The rows of Y fall into a few groups, which share some directions, and each row is roughly a mix of its group's hidden directions, except some rows that fit no group.
Y:
[[-0.93  0.88 -0.05  0.82 -1.05  3.72  2.72 -0.04  1.27  2.63]
 [ 2.38  0.42 -0.28  1.13  1.12 -0.69 -1.11 -4.59  0.94  1.05]
 [ 0.31 -0.51  1.13  1.31  0.34  4.35  2.16  0.08  2.44 -0.47]
 [ 0.24  1.79  0.25  0.78  1.14  0.03  0.33 -2.94 -1.98  3.91]
 [-0.93  1.43  3.35  0.44  0.48  3.60  1.74 -0.73 -1.42  0.42]
 [-1.52  2.37 -2.60 -1.12 -0.76  3.21  2.18  0.29 -0.08  1.22]
 [-0.97 -4.40  0.55 -0.49  0.65  1.86 -2.73  0.59  0.81  0.22]
 [-0.03  1.69 -1.74  0.71 -2.71  1.17 -2.92 -0.91  2.42 -1.72]
 [ 0.65  0.81  1.46  2.09  1.08  4.17  0.96 -1.79  1.70 -0.11]
 [-2.84 -1.17 -2.36 -1.38  0.27 -3.03 -1.10 -1.80 -0.97  1.27]
 [ 1.00  1.64 -1.88  0.35 -2.12 -2.05 -3.21 -1.60 -1.26 -1.65]
 [-1.36 -3.11  2.74  0.96  2.67 -0.73 -0.87  1.22 -1.79 -0.44]
 [-0.38  2.28  2.94  0.70 -0.34  3.85  1.94 -0.09  0.10 -0.15]
 [-2.37  0.46  0.83  2.89 -0.53  3.56  0.47 -0.12 -1.03  2.02]
 [ 2.43 -3.03  1.24 -0.39 -0.53 -3.60 -0.59 -1.16 -0.50  1.12]
 [ 2.54 -0.19  1.04 -0.20  1.33 -3.70  1.92  0.47 -0.54  2.44]
 [ 0.35  0.86  0.83  0.43 -1.79  2.82 -3.65 -1.27  2.21 -0.73]
 [-1.25 -3.19  0.70 -0.62 -1.27  0.61  1.10  3.79  1.06 -1.37]
 [ 1.14 -2.80 -2.81 -1.46 -1.17 -1.98 -2.15 -0.89  0.96 -1.56]
 [-0.87  0.96 -3.10  0.69 -1.35 -2.16 -3.17 -2.08 -0.45 -0.59]
 [ 0.87 -2.66  1.45 -2.37  2.84 -2.06  1.25  1.47  0.92 -0.88]
 [-1.27 -1.53  0.87  0.30  2.81 -1.96  0.45  0.00 -3.20  2.49]
 [ 1.51 -2.26 -2.29 -2.11 -0.89 -2.30 -0.32 -2.48 -0.92 -1.72]
 [ 0.60  2.30  1.15 -0.44 -2.89  1.37 -0.70 -2.83 -2.68  0.34]
 [ 0.91  2.86 -0.42  0.45  0.42 -1.91  3.84  2.22  0.32  0.43]
 [ 0.56 -3.09  1.05  0.13 -0.41 -3.01 -2.73  0.26  0.58 -2.27]
 [ 0.00  1.89 -1.21 -1.47  0.18 -3.48  0.25  0.24 -2.80  2.43]
 [ 1.11  0.27 -1.61 -1.97 -0.49 -4.32 -0.88  1.47 -0.13 -1.89]
 [-0.78 -2.46  2.59  0.60 -0.41  1.05  0.70  3.65  0.82 -1.94]
 [-0.61 -3.86  2.12 -0.55  1.99  1.00 -2.02 -0.10 -1.03  1.73]
 [ 0.96  2.69  3.20  0.14  0.54  1.93  3.16  0.53 -0.05  0.69]
 [ 4.32 -0.53  1.32 -0.98 -0.74 -1.56 -0.95  0.46  0.66 -2.65]
 [ 0.60  0.50 -2.17 -0.47 -2.11 -0.92 -3.13 -3.23  0.11 -1.46]
 [-2.87 -1.23 -0.89  1.76 -0.40  2.34 -2.38  2.20  1.85 -0.11]
 [-4.05  1.05 -2.62 -1.14  2.05 -1.04  0.87 -0.07 -0.04  1.24]
 [ 3.04  0.59 -0.81 -0.93 -1.96 -2.53 -2.44 -1.00 -0.12 -2.20]
 [ 3.71  0.85 -0.04 -1.79  0.05 -2.75  2.69  0.14  0.74 -0.35]
 [-2.63  3.75 -0.58  2.15 -1.34  1.76  0.38 -0.89 -0.97 -0.71]
 [-1.77  3.34  1.47  1.46  0.22  1.84  2.86  0.12 -1.69  0.40]
 [ 0.26  1.41  0.13  0.23 -2.28  2.40 -3.19 -2.45  1.36 -1.46]
 [ 1.05 -0.23 -1.48 -0.63 -2.09 -3.08 -3.06 -2.03 -1.10 -0.96]
 [-1.66  3.13 -0.55  2.27  1.10 -1.83  1.57  2.03 -0.89  1.80]
 [ 0.82  1.98 -1.89  0.72 -2.35 -1.58 -3.17 -1.67 -1.25 -1.44]
 [ 1.32 -0.99  0.48 -0.68  0.34 -5.14 -0.82  0.63 -1.31  0.70]
 [-2.78 -1.64  0.16  0.49 -1.18  4.46  0.55  0.84  0.43  0.09]
 [ 0.13 -4.75  1.99 -0.90  0.08 -1.73 -0.26 -0.90 -0.71  1.20]
 [ 2.05  1.53  1.22  1.32 -1.63  3.80  1.86  0.68  1.45  0.53]
 [-1.42 -0.90  1.94  1.26  0.99  3.40  2.59  1.23  0.54  1.98]
 [ 1.02  2.20 -2.27  0.20 -2.45 -1.61 -2.85 -1.74 -0.84 -1.30]
 [ 0.05  0.10 -1.71 -0.26 -1.44 -3.13 -3.29 -1.90 -1.63 -1.12]
 [-1.47 -2.77  2.06  0.76  0.09 -1.43 -0.72 -0.03 -2.41  3.19]
 [ 0.94 -1.38  3.28  1.84 -0.03  3.43  1.52  1.13  0.24  0.94]
 [-1.36 -2.33  1.28 -0.46 -0.52 -3.40 -1.31  1.98 -2.41  0.91]
 [ 2.17 -2.70  0.96  0.09  0.43 -4.37 -0.74 -0.39  0.36  0.42]
 [-0.48  0.94 -2.74 -0.59 -1.62 -2.88 -2.70 -2.08 -1.18 -0.56]
 [ 2.33 -0.18 -2.14 -1.61 -0.48 -3.15  0.08  0.52  2.01 -2.46]
 [-1.74 -0.33 -2.14 -1.33 -1.82  2.47  0.11  1.96  1.50 -2.86]
 [-1.99 -1.78  2.17  0.27  2.19  1.03 -0.05 -0.92 -3.36  1.82]
 [ 1.15  2.39 -1.67 -0.58  0.03  2.50  2.28  0.73  2.52 -2.17]
 [-1.79  3.71 -3.48  0.17 -0.72 -0.74 -1.28 -1.01 -0.46 -0.31]
 [ 1.55  3.23 -1.67 -0.30 -1.89 -1.05  2.63  0.14  1.31 -2.02]
 [ 1.61  1.15  0.32  0.76  0.85  3.36  3.31 -0.20  2.33  0.36]
 [-0.84  0.40 -0.67  0.11 -0.64  4.41  1.47  1.00  2.19 -2.00]
 [ 1.16  3.35 -0.57  0.26 -2.35  0.52 -2.13 -2.59  1.11 -1.41]
 [ 0.69 -0.52 -0.65 -0.64 -0.59  1.75  2.11  2.54  3.00 -2.87]
 [ 0.43 -3.15 -1.84 -0.95 -0.35 -1.65 -3.77 -1.24  0.33 -0.36]
 [-2.26  2.03 -2.64 -1.24 -1.46  2.98 -0.08  1.04  0.16 -1.83]
 [ 0.09  1.10 -0.37 -0.76 -0.31  2.83  3.62  0.59  2.46  1.92]
 [-1.91 -2.27  2.42  1.06 -0.66  1.18 -2.35  1.68  0.02 -2.69]
 [-0.92 -2.08 -0.72 -0.15 -1.30  3.52  1.39  1.41  2.61 -1.64]
 [-1.06 -4.41  0.20 -0.60  1.26  1.11  1.22  2.78  0.45  0.02]
 [-0.54  2.11 -2.52  0.70 -3.44  1.13 -0.56 -2.29  0.02  1.71]
 [-0.63 -2.21 -0.30 -0.63 -1.02  2.25  3.22  2.82  1.73  0.16]
 [-0.98  1.29  1.31 -0.28  0.78 -1.70  1.13  1.62 -3.33  3.21]
 [-0.41 -3.23 -1.31 -0.53  2.12 -3.29  0.46  1.12 -1.51  1.23]
 [-0.23  0.21  0.96 -0.59  1.54  2.55  3.74  1.77  2.12  1.13]
 [ 1.32  0.39 -3.56 -0.76 -1.49 -2.93  1.19  0.61  1.36 -1.90]
 [-0.91 -0.91  1.18  0.83 -0.68  3.51 -3.35  0.52  2.26 -0.11]
 [-0.30 -2.16 -3.23 -1.15 -0.01 -3.25  0.75 -0.85 -1.90 -1.11]
 [ 0.02  1.53 -2.48 -1.28 -0.72 -2.57 -3.08 -1.81 -0.86 -1.56]
 [-1.47  0.24  2.54  1.14  2.48  0.76  2.14  1.95 -1.57  2.38]
 [-0.07 -2.37  3.00  0.68  0.44 -3.13 -1.64  1.76 -1.48 -0.37]
 [-0.14  0.78  1.85  2.19  0.01  4.26  1.85  1.33  0.37  0.94]
 [ 1.38  1.37  0.57  1.59 -2.58  3.87  1.43 -0.21  1.03  1.34]]

One row of each group comes first, with its name. Which group is each row after those in?
[-2.04  0.37  1.77  0.99  1.68  1.37  3.47  1.76 -1.93  1.12] | (19)
[ 0.62  3.46 -1.88  0.89 -2.75  2.47  0.54 -0.95  1.01  0.76] | (129)
[-0.53 -0.84  0.37  0.91 -0.04 -1.20 -4.32 -3.11 -0.77 -0.93] | (96)

[ 2.24  3.86 -0.94 -0.41 -0.06  1.38  1.13  1.33  1.96 -1.84] | (129)
[-0.52  0.37 -2.70 -2.36  0.46 -3.94 -1.48 -0.98 -0.14 -1.01] | (129)
[-3.50  0.41 -0.21 -0.12 -0.94  3.23  0.63  1.14 -2.00  1.93] | (96)
[-0.68  0.64  0.77  1.01  0.75  2.85  2.29 -1.10 -0.85  3.86] | (96)
[ 1.25 -1.37 -3.19 -1.08 -1.12 -1.36 -1.37 -2.53  2.22 -1.44] | (96)
[-0.43  4.51 -2.80 -1.35 -0.17  0.56 -0.51 -0.98 -0.93 -0.79] | (96)
